Here are some rows, each followed by its group. Rows of different groups can look alike.
[-0.69  0.07  0.65  0.25 -0.53 -0.45  0.39  0.1   2.08  0.12  0.1  -0.44 -0.4   1.39  0.21 -2.16  5.2  -2.03 -0.01 -0.59 -1.14  1.48  1.16  0.39] OM
[ 0.02 -0.56 -0.11  0.06  0.05 -0.94 -0.17 -1.47 -1.58  0.13  0.18  0.36 -0.06 -1.19 -0.7   0.02  0.09  1.68  0.11 -0.4   0.61  0.69 -0.55  0.03] BL
[-0.44 -4.96  0.77 -0.59  0.08 -0.19 -0.23  0.67  1.84  0.47 -0.06  0.35  0.97  1.3   0.1  -0.67  0.18 -2.05  1.4   0.   -0.28 -0.24  0.07 -1.  ] Gp
[-0.17  0.3  -0.28  0.28  0.65  0.25  1.26 -0.58  0.19 -2.49  1.25 -0.33  1.29  0.09  0.   -0.18  0.41 -0.57  1.12 -2.26 -0.02  0.78  0.79  0.17] AH
[ 0.33 -0.69  0.31  1.05  0.5   0.05 -0.75  0.99  0.15  1.06  0.05 -0.1   0.29  0.49  0.08 -0.46  2.31 -1.28  0.46  0.   -1.83 -0.21  1.02 -0.84] Gp
[-0.25 -0.25  0.04 -0.45 -0.03  0.06 -1.55  1.13  0.41  0.74 -1.16  0.36 -0.22  0.77 -0.18 -0.07  0.1  -0.76  1.43 -0.08 -0.94 -0.16  0.1   4.95] UR
[ 1.62 -0.54 -0.94  1.04 -1.66 -1.04  0.02 -0.31 -0.51  0.86  0.16  2.48 -0.31 -0.29 -0.54  0.58 -0.51 -0.72 -0.34 -0.14  0.09 -0.71 -0.53 -0.18] Gp
[ 0.37 -1.08  2.08  1.39  0.04  0.51  0.14  0.02  1.6   0.72 -0.68 -2.02 -0.18  1.22  1.22 -3.64  1.32 -0.11  1.82  2.04 -2.23 -0.3   0.64 -0.09] BL
[ 0.67  0.12  0.14  0.37 -0.38  0.24 -0.32 -0.65 -1.2  -0.84 -0.48  0.3  -0.44 -0.1   0.73  0.52  0.25  0.48  0.15  1.09 -0.15 -1.6  -0.61 -0.09] BL
[-1.95 -0.24 -0.73 -0.18  1.06 -1.82  0.09  0.58 -0.49 -0.6   1.39  0.2   0.25 -1.86 -2.04  1.3   0.12  0.38 -0.17 -1.47  1.23  0.61 -0.83 -0.5 ] Jb
[-0.19  1.78 -0.24 -0.18 -0.46  1.55 -0.82  0.75  0.46  0.13 -1.22  0.05 -0.7   0.28  1.18  0.73 -0.32 -1.78  0.4   0.63 -0.67 -0.45  0.5   1.38] UR
[-0.35  0.35 -0.31 -0.62 -0.46 -0.3  -0.44 -0.07  0.22 -0.59  0.41  0.28 -0.04 -0.09 -0.13 -0.05  0.33 -0.08 -0.96 -0.84  0.1   0.89  0.11 -1.24] OM
[ 1.42  1.76 -1.03  1.64 -0.35  2.76  4.13 -2.54  0.3  -1.64  0.73  0.7   0.57 -0.56  0.38  0.31 -0.95 -1.35 -1.37 -0.19  0.53  0.    1.12  3.17] Cx
[-0.34  0.16  2.16  0.32  0.    1.   -0.45  0.47  0.44  1.5  -0.11 -3.3   0.35  0.84  4.04 -1.27 -0.3  -0.16  0.48  5.23 -2.19 -1.16  1.57 -0.58] OZ
[-2.13  0.1   0.53 -0.97 -0.37 -0.04 -0.36 -0.24  0.13  2.04  0.4  -1.12  0.3   0.3   0.47 -0.04 -1.43  0.4   0.86  0.59 -0.3  -0.02 -0.39 -0.06] OZ
[ 0.51  0.    0.31 -0.32  3.35  0.79  0.18  0.47  0.14 -1.69  0.13 -0.69  1.02  0.36  0.68 -0.91  1.32  0.75  0.17 -0.86 -0.32  0.29  0.24  0.32] AH
[ 1.1   1.34 -0.5   0.34  0.    0.49  0.7  -0.2  -0.58 -0.26  0.64 -0.17  0.55 -0.28  0.5   0.14 -0.41  0.6  -0.99 -0.04 -0.12  1.04  0.57  0.24] Cx
[-0.02 -0.54  0.95  0.84 -0.11 -0.17  0.03 -0.52 -0.33  0.24 -0.12 -0.51  0.13  0.57  0.41 -1.44  0.62  0.08  0.94  0.78 -0.36  0.09  0.26 -0.32] BL
[ 0.06  0.18 -0.92  0.12 -0.43 -1.22  1.85 -0.43 -0.27 -1.2   2.15  0.45  0.69 -0.31 -0.88  0.08 -1.74  0.09  0.2  -2.71  1.2   0.67 -0.41  0.11] AH
[-0.38  0.72  0.41 -0.2  -0.96  0.71 -0.56 -0.28 -0.33  0.98  0.23 -0.86 -0.08  0.35  0.78  0.56 -0.44  0.07  0.18  0.93 -0.51 -0.25  0.23 -0.09] OZ
[-0.14  0.33  0.7  -0.52 -0.68  0.25 -0.76 -0.48 -1.16  1.17 -0.3  -0.36 -0.76  0.03  0.91 -0.03 -1.    0.72 -0.04  1.24 -0.09 -0.31 -0.54  1.42] OZ
[-1.2  -2.13  0.69 -1.18  0.76 -3.31 -1.76  1.66 -0.31  1.12  0.19  0.35  0.13  0.33 -3.62 -0.49  2.05  0.01  0.55 -1.05 -0.48  0.58 -0.78 -0.66] Gp
[-1.16 -0.93 -0.83 -0.36 -0.15 -3.65  0.72 -0.39 -0.36 -0.18  0.84  0.97 -0.14 -0.82 -1.16  0.26 -0.73  0.23 -0.23 -1.36  4.24  0.37 -1.72 -0.11] Jb
[ 0.88  0.72  0.06 -0.63 -0.42  1.13 -2.65 -0.12 -0.39  0.39  0.07 -0.17 -0.64 -0.2   1.37  0.93 -0.4   1.08 -0.45  0.99 -0.39  0.14 -0.02  0.1 ] OZ
[-0.11  0.93  0.88 -1.16  0.4   1.45 -1.41  1.63  1.21  0.36 -1.81 -0.27 -1.49  0.45  0.17 -0.28 -0.39 -0.22  0.24  0.89 -0.47 -0.05  0.01  0.05] UR
[ 0.08 -0.03 -0.6   0.18 -0.21 -0.52 -0.44 -0.22 -0.99 -0.18  0.25  0.72 -0.95 -0.99 -0.73  1.38  0.3   0.08 -0.78  0.01  1.26 -0.71 -1.99  0.18] Jb
[ 1.12  0.18 -1.6   0.67 -1.   -0.64  0.32  0.11 -1.53  0.41  0.2   0.95 -0.68 -0.53  0.02  0.6   0.08 -0.24 -2.2  -0.22  0.58 -0.13  0.37 -0.74] Gp
[ 0.28 -1.18  0.82  1.35  0.19  0.1  -0.16 -0.64  0.19  0.4  -0.27 -0.72  0.48  0.35  1.75 -1.13  0.17 -0.03  1.01  1.42 -0.51 -0.16  1.   -1.14] BL
[-1.02  0.66 -0.28 -1.05 -0.02 -0.54 -0.55  0.89 -0.18  0.76 -0.51  0.5  -0.9  -0.91 -1.3   0.19 -0.68  0.51 -0.46 -0.66  1.5   1.1  -0.78  1.35] UR
[ 0.26 -0.04 -0.34  0.22  0.61 -0.47 -0.61  0.38 -1.51  0.52 -0.01  0.06 -0.58 -1.07 -0.42  0.81  0.04  0.91 -0.67  0.4   0.35 -0.66 -0.94 -0.53] Jb
[ 0.68 -0.08 -1.49 -0.09 -1.39 -0.49  0.13  0.12 -0.86  0.06  0.17  1.4  -0.41 -0.49 -0.23  1.36 -0.69 -0.28 -0.65 -0.12  0.19 -1.4  -0.72 -0.5 ] Gp
[ 0.93 -0.7  -0.3   0.65 -0.44  1.86  0.38  0.17  0.46 -0.78  0.23  0.41  0.09  0.21  1.14 -0.33  0.45 -2.2  -0.76  0.15  0.64 -0.06  0.51 -1.  ] Gp
[ 0.04  0.79  0.23  0.   -0.67 -0.65 -1.26  0.03 -0.2   0.96  0.38 -0.11 -0.13 -0.95 -0.34  0.21 -1.13  0.7  -0.55  0.32 -0.3   0.15 -0.11  0.3 ] OZ
[ 1.08 -1.49  0.09  0.99  0.02  0.31 -0.05  0.31  0.45  0.21 -0.17  0.67  0.25  0.36  0.47 -0.16  1.55 -1.82 -0.16  0.48 -0.72 -1.42  1.02 -0.23] Gp
[ 0.3  -0.99 -0.6   0.06 -0.56  0.37  0.09 -0.83  0.23 -0.85  0.17  0.99 -0.98 -0.53 -0.12  1.49  0.02 -1.26 -0.33  0.41  1.09 -1.54 -0.91  0.26] Jb
[ 0.87 -0.22 -0.18  0.54 -0.71  0.52 -0.25  0.25  0.18  0.3  -0.46  0.76 -1.08  0.49 -0.18  0.66  0.9  -0.96  0.13 -0.03 -1.28 -1.32 -0.06 -0.36] Gp
[ 0.27  1.    0.26 -0.31 -0.41 -0.2  -0.89  0.81  0.02  0.92 -2.12  0.15 -1.71  0.28  0.08  0.12 -2.5  -0.28  0.    0.88 -0.21 -0.73 -0.15 -0.06] UR
[ 0.85  0.23 -0.7  -0.15 -2.   -0.96 -0.32 -0.57 -0.09  0.13  0.13  1.24 -1.32 -0.8  -1.84  0.37 -0.12  1.57 -2.21 -1.02  0.31  0.94 -0.87 -0.26] OM
[-0.49 -0.59  0.68  0.31  0.63  0.71  0.32  0.92  0.18 -0.12 -0.01 -0.99  0.13  1.25  0.56 -1.55  5.2  -1.86  0.01  0.   -0.36  0.29  1.68 -0.61] Gp
[-0.36 -0.09 -0.27 -0.25  0.06 -0.38 -0.27  0.92 -0.82  0.52 -0.03  0.21 -0.48  0.26 -0.39  0.26  0.82 -0.39  0.21 -0.31 -0.42 -0.55 -0.25 -0.2 ] Gp
[-0.07  0.88  0.61 -1.23  0.28  1.8  -1.07  1.69  0.78  0.25 -2.33 -0.51 -1.16  0.84  1.35 -0.06  0.01 -0.9   0.55  0.94 -0.73 -0.48  0.62  0.39] UR
[ 0.52  4.79 -1.36 -0.69 -0.1  -0.03 -1.53  0.46 -1.71  0.53 -0.76  1.   -4.39 -2.44 -1.7   2.76 -2.43  1.14 -0.91 -0.33  0.1   0.11 -0.95  0.39] UR
[ 2.9   1.65 -0.82  0.95  0.32  1.65  1.01 -0.33  0.58 -0.65  0.93  0.17  0.97 -0.18  1.02  0.21 -0.17  0.14 -1.   -0.2  -0.24  0.89  0.5   0.32] Cx
[-0.25 -1.62  0.27 -0.01 -0.15  0.11 -0.2  -0.75 -1.04 -0.53 -0.18 -0.1   0.45 -0.04  0.62  0.28 -0.67  0.43  0.91  1.13  0.01 -2.1  -0.05 -1.92] BL
[-1.85  0.19 -0.23 -0.66 -2.17 -0.06  1.24 -0.8   0.41 -0.09  0.36  0.19 -0.67  0.65 -0.73 -0.2   0.08 -0.61 -0.56 -0.73  0.32  0.75 -0.26 -0.13] OM
[-0.12  0.12 -0.27 -0.73 -3.05  0.09  0.07 -0.59  0.12 -0.28 -0.28  0.68 -2.29  0.45 -1.62  0.68  0.76 -0.19 -0.09 -0.72 -0.83 -0.43 -0.48  0.79] OM
[-1.51  0.02  1.6  -1.85  0.68 -1.08 -1.67  0.7  -0.11  5.26  0.07 -1.43 -0.42  0.44 -0.73 -0.4   0.14  2.9   1.8  -0.33 -0.99  2.22 -1.77  0.46] OZ
[-0.48 -1.86  0.52 -0.02  0.01  0.56 -0.04  0.71  0.37  0.08 -0.23 -0.29  0.14  0.95  0.64 -0.06  0.71 -2.49  0.98  0.41 -1.16 -2.39  1.26 -2.32] Gp
[-1.19  0.83 -0.09  0.   -0.34 -0.47  0.11  0.33 -0.06  0.    0.7  -0.29 -0.14  0.21 -0.37 -0.56  0.8   0.14 -0.93 -0.48 -0.43  0.77  0.61 -1.5 ] OM
[-0.3   0.03  0.3   0.43  0.92  0.3   1.54  0.29  0.74 -2.29  1.42 -0.91  3.81  0.8   0.31 -1.81  0.32 -0.74  1.12 -0.61 -0.39  0.51  1.83 -0.11] AH
[ 0.11 -0.08 -1.1  -0.1   0.34 -0.8  -0.33 -0.36 -1.48 -0.74  0.42  1.1  -1.01 -2.   -0.42  1.57  0.24  0.32 -1.06 -0.61  2.04  0.05 -2.22  0.16] Jb
[-0.55  0.18 -0.07 -0.35 -0.36 -0.48 -0.16 -0.02 -0.12 -0.19  0.21 -0.13 -0.45  0.39 -0.78 -0.07  0.76 -0.02 -0.27 -1.17 -0.67  1.47  0.04 -0.14] OM
[ 0.52  0.21 -0.21 -0.41 -0.5  -1.   -0.33 -0.2   0.23  0.18 -0.23  0.42 -1.    0.36 -0.14 -0.09  0.41  0.04 -0.31 -0.62 -0.35  0.72 -0.08  0.09] OM
[ 2.34  0.58 -2.74  0.94 -3.58 -0.28  0.16 -1.95  0.2   0.27  0.05  1.12 -0.75 -1.1   0.25  2.76 -0.68 -0.26 -1.99  0.27 -0.31 -0.67  0.68 -0.18] OM
[-0.28 -0.82  0.49  0.22  0.4  -0.33 -0.21  1.18 -0.33  0.95 -0.05 -0.16  0.34  0.8   0.31 -0.41  1.96 -1.02  0.39  0.28 -1.   -0.69  0.89 -1.46] Gp
[-0.44 -1.04  0.12 -0.09 -0.25 -0.3  -0.15  0.56  0.04  0.45  0.13  0.55  0.22  0.54 -0.26 -0.08  0.84 -0.75  0.1  -0.09 -0.02 -0.56  0.2  -1.13] Gp
[ 0.34  0.23  0.01 -0.2   2.79  1.75  1.34  0.22  0.85  0.17  0.23 -0.6   1.86  0.11  0.94 -0.06 -0.76  0.64 -0.38  0.79 -0.07 -0.16 -0.1   0.23] Cx
[ 0.06  0.01  0.32 -0.26  0.62  1.08  1.59 -0.23  2.86 -0.16  0.81 -0.38  1.13  0.87  0.32 -0.84 -0.12 -0.55  0.62 -0.36 -0.39  1.82  0.08  0.26] Cx
[ 1.25 -0.6  -0.59 -0.48 -0.6  -0.08 -0.54  0.91 -0.56 -0.16  0.    1.05 -0.52 -0.15  0.4   0.65 -0.27 -0.56 -0.26  0.08 -0.14 -1.3  -0.35 -1.8 ] Gp
[-0.5  -0.07  2.38 -1.   -0.19  0.56 -0.72  0.44  0.23  1.36 -0.24 -1.91  0.1   1.42  1.23 -0.93 -0.04  0.07  0.99  1.7  -1.18 -0.21  0.24  0.11] OZ
[ 0.46 -0.29  1.03 -1.15  1.21 -0.78 -0.01  0.64  0.15 -0.46  0.46 -0.05  1.12  1.01 -0.58 -1.27  0.19  0.42  0.72 -0.86 -0.73  2.63 -0.41  0.91] Cx
[-1.09 -4.09  1.18 -1.22  0.38 -0.59 -0.61  0.43  0.81 -0.05 -0.2  -0.45  0.06  1.25 -0.06 -0.11  0.61 -0.79  1.55  0.43  0.09 -0.68 -0.78 -0.63] Jb
[ 0.33 -0.15  0.39 -1.12 -0.1  -0.07  0.93 -0.53  0.22 -0.22  0.25  0.23  0.37  1.03 -0.47 -1.16 -0.48 -0.02  0.18 -0.51  0.13  1.2  -1.24  1.57] Cx
[-0.76  0.87  1.12 -1.37  0.2   0.34 -1.62  2.47  0.84 -0.18 -1.32 -0.15 -0.49  0.68  0.73 -0.64  0.77 -0.88  0.34  0.64 -0.83 -0.08  0.38  1.85] UR
[ 3.4   1.22 -0.94  0.17 -0.26  0.6   0.7  -0.26  0.09 -0.09  1.05  0.67  0.06 -0.3  -0.41  0.36 -0.1   0.89 -0.84 -0.85 -0.04  2.32 -0.33  1.04] Cx
[-0.54 -0.69 -0.7  -0.15  0.15 -0.02 -0.34 -0.32 -0.39 -0.34  0.44  0.41 -0.16 -1.01 -0.22  1.73 -0.45  0.02 -0.27  0.14  1.63 -1.02 -1.06 -0.73] Jb
[ 0.26 -1.08 -0.11 -0.21 -0.42  0.88  0.26 -0.1   0.56  0.36 -0.03  0.88  0.17  0.63  0.74 -0.04  0.29 -1.53  0.34  0.11  0.28 -0.43  0.17 -0.78] Gp
[ 0.1   0.23  1.25 -0.88  0.27  1.87 -1.65  2.15  1.42  0.2  -1.99 -0.6  -1.11  0.4   0.49 -0.09  0.16 -0.7   0.63  1.1  -1.16 -0.16  0.68 -0.09] UR
[-0.39  0.51 -0.73 -0.2   0.11 -0.4  -0.4  -0.16 -0.71 -0.19  0.26  0.25 -0.57 -0.63 -0.24  2.06  0.02  0.21 -0.77  0.15  1.04 -0.49 -0.45 -0.76] Jb
[-0.1   3.84 -1.12  1.31  0.94  1.17 -1.    1.58 -0.44  1.03 -0.28 -0.42  0.01 -1.47  0.93  1.25  0.04 -0.31 -0.19  0.28 -1.28 -0.15  2.51  0.52] UR
[-1.01  0.38 -0.3  -0.03 -0.62  0.27  0.45  0.12  0.17 -0.46  0.84 -0.15 -0.12  0.26 -1.13  0.08  0.96 -0.3  -0.64 -1.1  -0.22  1.8   0.49 -0.48] OM
Which 3 groups are nearest to each row below, nearest first, going by the average distance to the group's rows?
[-0.35  0.25  1.34 -0.61  0.22  0.6  -0.43  1.05  1.32  0.45 -2.63 -0.86 -0.31  1.27  0.91 -1.16 -0.28 -1.28  0.49  1.42 -0.53 -0.67  0.74  0.41]: UR BL OZ
Which 2 groups are nearest to each row below, nearest first, going by the average distance to the group's rows?
[-0.54  0.13  0.07 -1.78  1.06  0.78  0.67  0.32  0.09 -0.63  0.84 -0.16  2.2   0.   -0.89  0.95 -0.16  0.52 -0.04 -0.27  0.25  0.26 -0.32 -0.17]: AH Cx
Which 3 groups are nearest to each row below, nearest first, going by the distance to the group's nearest row?
[ 1.44  0.01 -0.23  3.34 -0.97 -0.11  0.19 -0.98 -2.18 -0.42  0.01 -0.19 -0.4  -0.85  1.01 -0.04 -0.05  0.14 -0.22  1.79 -0.78 -1.33  0.49 -0.31]: BL Gp Jb
[-0.55 -0.9  -1.01 -0.95  0.   -1.66  0.51 -0.33  0.02 -0.2   0.54  1.52 -0.83 -1.04 -0.86  0.98 -1.29  0.38 -0.05 -1.08  5.28  0.74 -5.34  0.01]: Jb UR AH
Which 2 groups are nearest to each row below, nearest first, going by the distance to the group's nearest row?
[ 1.68 -0.4  -0.59  1.11 -0.59 -0.02  0.11 -1.71 -0.72  0.02  0.27  0.5  -0.26 -1.37  0.09  0.25 -0.4   1.09 -0.17  0.18  0.34  0.26 -0.54 -0.43]: BL Jb
[ 0.44  0.52 -0.64 -0.83 -1.21 -0.1  -1.37 -0.73 -1.65  0.97  0.61  0.74 -0.73 -1.62 -0.46  1.79 -1.37  2.09 -0.45 -0.26  0.37  0.35 -2.63  0.68]: Jb OZ
